One turn sends every row of this set to another row. A few are shown first. Where does it send the rows asked after them?
Z334: |  .40 | -.03 | -.01 |  .27 |  .09 |  .12 |  .01 |  .28 |  .20 |  .23 | -.19 | -.08 | -.28 |  .07 | -.20 |  .14 |  .14 | -.13 |
Z912: |  .07 | -.14 | -.01 | -.09 |  .01 |  .21 | -.21 | -.04 |  .32 | -.02 |  .10 | -.15 | -.10 |  .48 | -.07 | -.01 | -.42 | -.12 |
Z821: |  .06 |  .09 |  .22 |  .06 |  .06 |  .10 |  .20 | -.31 | -.04 |  .25 |  .16 |  .17 | -.07 |  .15 | -.16 | -.25 |  .02 | -.16 |
Z136: | -.17 |  .00 |  .08 | -.26 |  .12 |  .17 |  .19 |  .03 |  .28 | -.09 |  .12 | -.18 |  .04 | -.05 |  .10 | -.08 |  .09 |  .18 |
Z219: |  .13 |  .09 |  .06 | -.21 | -.02 | -.20 | -.20 | -.29 | -.02 | -.09 |  .01 |  .16 | -.16 | -.10 |  .04 | -.08 |  .25 |  .07 |
Z21: |  .35 |  .30 | -.11 |  .05 |  .08 |  .23 | -.21 |  .23 |  .01 |  .04 | -.06 | -.12 | -.36 |  .26 |  .05 |  .01 | -.08 | -.27 |
Z724: |  .43 | -.05 | -.05 |  .18 |  .08 |  .25 | -.03 | -.02 | -.06 |  .17 | -.17 | -.04 | -.02 |  .26 | -.33 | -.14 |  .06 | -.21 |
Z876: |  .12 | -.23 | -.10 | -.21 |  .15 |  .17 | -.02 |  .18 |  .31 | -.25 |  .18 | -.01 | -.08 | -.07 |  .28 |  .11 |  .03 | -.07 |
Z38: |  .11 | -.17 |  .05 | -.01 |  .02 |  .22 | -.14 | -.04 |  .32 |  .05 |  .08 | -.11 | -.10 |  .50 | -.16 | -.06 | -.41 | -.15 |
Z186: |  .25 |  .26 | -.01 | -.20 |  .01 | -.15 | -.34 | -.07 |  .02 | -.13 | -.04 |  .05 | -.37 | -.04 |  .15 |  .01 |  .16 |  .01 |
Z695: |  .26 |  .08 | -.20 |  .03 |  .02 |  .05 | -.20 |  .31 |  .21 | -.04 | -.03 | -.12 | -.32 |  .02 |  .16 |  .33 |  .11 | -.16 |
Z63: | -.03 | -.12 |  .02 | -.15 | -.01 |  .17 | -.19 | -.11 |  .31 | -.04 |  .17 | -.12 | -.07 |  .45 | -.03 | -.02 | -.40 | -.11 |
Z173: |  .48 |  .06 |  .16 |  .09 |  .09 | -.08 | -.14 | -.06 |  .02 |  .14 | -.21 |  .15 | -.35 |  .03 | -.22 | -.17 |  .20 | -.02 |
Z585: |  .24 |  .03 |  .03 | -.03 |  .22 |  .28 |  .05 |  .44 |  .37 | -.04 |  .00 | -.16 | -.35 |  .07 |  .16 |  .02 | -.05 | -.05 |
Z53: |  .20 |  .15 |  .20 | -.07 |  .03 | -.14 | -.05 | -.25 | -.02 |  .11 | -.14 |  .06 | -.18 | -.01 | -.21 | -.22 |  .26 |  .14 |
Z959: |  .13 | -.07 |  .19 |  .23 |  .04 |  .02 |  .25 | -.06 |  .17 |  .33 | -.06 |  .00 | -.06 |  .00 | -.30 | -.03 |  .22 | -.01 |
Z760: |  .17 |  .06 | -.23 | -.16 |  .00 |  .10 | -.28 | -.07 | -.03 | -.19 |  .22 |  .09 | -.11 |  .11 |  .26 |  .14 | -.02 | -.30 |
Z728: | -.04 | -.16 |  .07 | -.11 | -.01 |  .15 | -.14 | -.20 |  .29 |  .01 |  .16 | -.11 |  .00 |  .44 | -.12 | -.07 | -.39 | -.09 |
Z72: | -.17 |  .24 | -.05 | -.24 | -.06 |  .09 | -.05 | -.30 | -.09 | -.04 |  .16 | -.11 |  .11 |  .10 |  .02 | -.08 |  .09 |  .00 |
Z326: |  .05 | -.19 |  .27 |  .00 |  .20 |  .17 |  .37 |  .01 |  .32 |  .10 |  .14 |  .08 | -.08 | -.04 | -.05 | -.18 |  .04 |  .02 |
Z686: | -.09 |  .09 | -.13 | -.16 | -.05 | -.07 | -.11 | -.01 |  .18 | -.12 |  .17 | -.06 | -.10 | -.11 |  .23 |  .28 |  .16 | -.03 |
Z984: |  .48 |  .13 | -.06 | -.05 |  .05 | -.05 | -.36 |  .06 |  .01 | -.05 | -.25 | -.01 | -.36 |  .04 | -.06 | -.02 |  .19 | -.02 |
Z559: |  .32 | -.27 |  .04 |  .06 |  .22 |  .30 |  .18 |  .26 |  .29 |  .05 | -.17 | -.15 | -.02 |  .06 | -.18 | -.10 |  .08 |  .02 |
Z829: |  .02 | -.16 |  .10 | -.05 |  .02 |  .20 | -.09 | -.13 |  .30 |  .07 |  .11 | -.12 | -.05 |  .48 | -.19 | -.11 | -.39 | -.07 |
Z244: | -.18 |  .02 |  .10 | -.06 | -.06 | -.09 |  .17 | -.23 |  .15 |  .13 |  .15 |  .01 |  .03 | -.11 | -.05 |  .06 |  .24 |  .08 |

Z173 -> Z186
Z63 -> Z829
Where do these go?
Z334 -> Z686
Z876 -> Z326
Z821 -> Z21

